Look-ups in named tables: a row name and a column name give one cell, copied from the table.

gerozud:
columns: fesu, voz, lus, zef, zagizu, tebem, deminep, zot
ran: [125, 100, 44, 128, 158, 98, 103, 151]
zisi: [109, 182, 126, 167, 96, 184, 118, 158]
par: [113, 57, 17, 90, 97, 69, 182, 95]
suzu: [134, 149, 119, 123, 49, 198, 116, 122]
rumal: [133, 112, 159, 93, 127, 110, 177, 167]
lozip: [77, 105, 148, 176, 79, 110, 183, 161]
maf: [84, 106, 83, 128, 182, 125, 128, 169]
zoni: [177, 69, 129, 196, 156, 117, 103, 109]
zaz: [129, 64, 54, 74, 121, 68, 169, 206]
vezad: [203, 141, 148, 50, 155, 50, 178, 214]
nisap: [95, 124, 88, 134, 138, 84, 134, 131]
felokud: [145, 145, 44, 103, 122, 157, 110, 56]

maf, lus -> 83
nisap, fesu -> 95
zaz, tebem -> 68
zoni, voz -> 69
zisi, fesu -> 109
par, voz -> 57
zisi, zef -> 167
zisi, tebem -> 184
ran, zot -> 151
rumal, tebem -> 110
zisi, deminep -> 118
suzu, lus -> 119
felokud, tebem -> 157
lozip, deminep -> 183
nisap, zagizu -> 138
ran, fesu -> 125
zaz, deminep -> 169
lozip, zef -> 176
suzu, deminep -> 116
par, fesu -> 113
Which row has the largest zef? zoni

gofizot =
cols = sifid, zofab, fopugeg, sogeril, kigem, puruzol, tolidav, pelagir, sal
tad: [122, 204, 221, 170, 111, 53, 44, 35, 47]
nizik: [39, 45, 64, 123, 181, 227, 174, 105, 63]
sifa: [154, 87, 50, 42, 27, 34, 42, 52, 22]
vero: [222, 178, 99, 51, 48, 35, 32, 36, 30]
talo: [38, 58, 58, 102, 189, 228, 183, 89, 60]
sirizi: [131, 204, 223, 177, 101, 52, 31, 50, 15]
gen: [35, 36, 37, 37, 60, 41, 74, 135, 226]
let: [102, 167, 225, 205, 124, 69, 45, 39, 40]

nizik, sogeril => 123
nizik, pelagir => 105
gen, sifid => 35
sifa, zofab => 87
tad, pelagir => 35
nizik, puruzol => 227
sirizi, zofab => 204
sirizi, pelagir => 50
let, puruzol => 69
Row with the largest pelagir: gen

padoza:
	tepugi	senufog
venopon	81	103
kod	46	134
rogab	187	136
besa	123	131
tes	148	83
labovuv	168	155
penoneb	128	188
fudil	124	192
nilot	146	160
keki	126	185

senufog of kod: 134
senufog of rogab: 136
senufog of nilot: 160
senufog of tes: 83
senufog of penoneb: 188
tepugi of rogab: 187
senufog of besa: 131
senufog of venopon: 103

nikunan:
columns: nosiki, sokepo, bugav, rap, puzu, dapefir, ged, nares, vof
domo: [29, 17, 69, 54, 23, 91, 72, 33, 44]
sov: [63, 25, 90, 63, 53, 73, 52, 44, 15]
dukubu: [73, 48, 92, 66, 49, 70, 52, 39, 4]
ket: [78, 46, 91, 67, 49, 69, 56, 40, 4]
fakoz: [75, 36, 90, 63, 52, 71, 57, 43, 11]

fakoz, bugav: 90
domo, sokepo: 17
dukubu, dapefir: 70
domo, puzu: 23
sov, vof: 15
dukubu, rap: 66
fakoz, rap: 63
domo, nares: 33
dukubu, puzu: 49
ket, vof: 4
domo, vof: 44
ket, nosiki: 78

Table nev
|  | laredet | nif | bogalof | meden |
|---|---|---|---|---|
| zaz | 0.09 | 0.40 | 0.09 | 0.25 |
| lere | 0.06 | 0.31 | 0.68 | 0.86 |
| miramu | 0.70 | 0.70 | 0.18 | 0.22 |
| siz | 0.68 | 0.08 | 0.85 | 0.28 |
| mukipu | 0.43 | 0.67 | 0.20 | 0.83 |
| lud | 0.11 | 0.35 | 0.69 | 0.29 |
| numafup | 0.34 | 0.89 | 0.24 | 0.77 |
| lirupur | 0.08 | 0.22 | 0.41 | 0.19 |
| vodi | 0.10 | 0.29 | 0.14 | 0.23 |

meden of vodi = 0.23
bogalof of numafup = 0.24
bogalof of lud = 0.69
nif of miramu = 0.70
bogalof of miramu = 0.18
bogalof of siz = 0.85
bogalof of vodi = 0.14
laredet of numafup = 0.34
laredet of lirupur = 0.08
nif of siz = 0.08
laredet of lud = 0.11
nif of mukipu = 0.67
nif of zaz = 0.40
bogalof of lere = 0.68
laredet of mukipu = 0.43

zegapu.csv
,zez,gukanuk,tomime,daf,belagab,dop
zafiv,71201,62250,51064,55546,56464,47427
ruralo,36659,51395,60707,55397,59916,67700
falef,47593,57304,50238,49051,56082,56209
dalalef,55872,59497,50986,53264,59566,54487
netove,36303,51472,57696,54590,59175,65976
nonab,63665,57770,49433,43556,39801,36240
sug,42246,51327,52208,58252,63133,71005
zul,39655,49367,52634,51795,55239,64946
guvudim,80770,61026,52249,45570,32272,22068
govunok,85569,66175,47316,39582,27774,11139
regef,69539,62025,51615,52167,50495,41704

zafiv, belagab: 56464
regef, tomime: 51615
govunok, zez: 85569
nonab, tomime: 49433
netove, gukanuk: 51472
zul, daf: 51795
ruralo, belagab: 59916
zafiv, zez: 71201
netove, daf: 54590
zafiv, tomime: 51064
dalalef, zez: 55872
zul, zez: 39655
nonab, daf: 43556
nonab, dop: 36240
nonab, zez: 63665
guvudim, belagab: 32272
netove, dop: 65976
guvudim, dop: 22068
govunok, daf: 39582

dizem:
|  | kagori | sufelet | dinelof | sor | viv | nibuta | tob | zok | basip | did |
|---|---|---|---|---|---|---|---|---|---|---|
| kerut | 0.3 | 0.4 | 0.1 | 0.6 | 0.3 | 0.2 | 0.3 | 0.5 | 0.5 | 0.6 |
| gatup | 0.3 | 0.3 | 0.4 | 0.3 | 0.4 | 0.2 | 0.5 | 0.3 | 0.4 | 0.6 |
| lisu | 0.4 | 0.2 | 0.1 | 0.6 | 0.1 | 0.0 | 0.3 | 0.4 | 0.3 | 0.7 |
| silif | 0.3 | 0.3 | 0.1 | 0.6 | 0.2 | 0.0 | 0.3 | 0.4 | 0.3 | 0.7 |
| dut | 0.3 | 0.4 | 0.1 | 0.6 | 0.3 | 0.2 | 0.2 | 0.5 | 0.5 | 0.6 |
| ranipo | 0.3 | 0.3 | 0.2 | 0.5 | 0.2 | 0.1 | 0.4 | 0.3 | 0.3 | 0.7 |
| rudiz | 0.6 | 0.4 | 0.7 | 0.3 | 0.5 | 0.6 | 0.6 | 0.3 | 0.3 | 0.3 |
| gadan | 0.5 | 0.6 | 0.7 | 0.3 | 0.7 | 0.9 | 0.5 | 0.5 | 0.5 | 0.0 |

ranipo, kagori => 0.3
rudiz, dinelof => 0.7
gadan, viv => 0.7
kerut, did => 0.6
silif, dinelof => 0.1
kerut, dinelof => 0.1
gadan, did => 0.0
gatup, sor => 0.3
silif, sor => 0.6
kerut, zok => 0.5
lisu, dinelof => 0.1
Row with the largest tob: rudiz

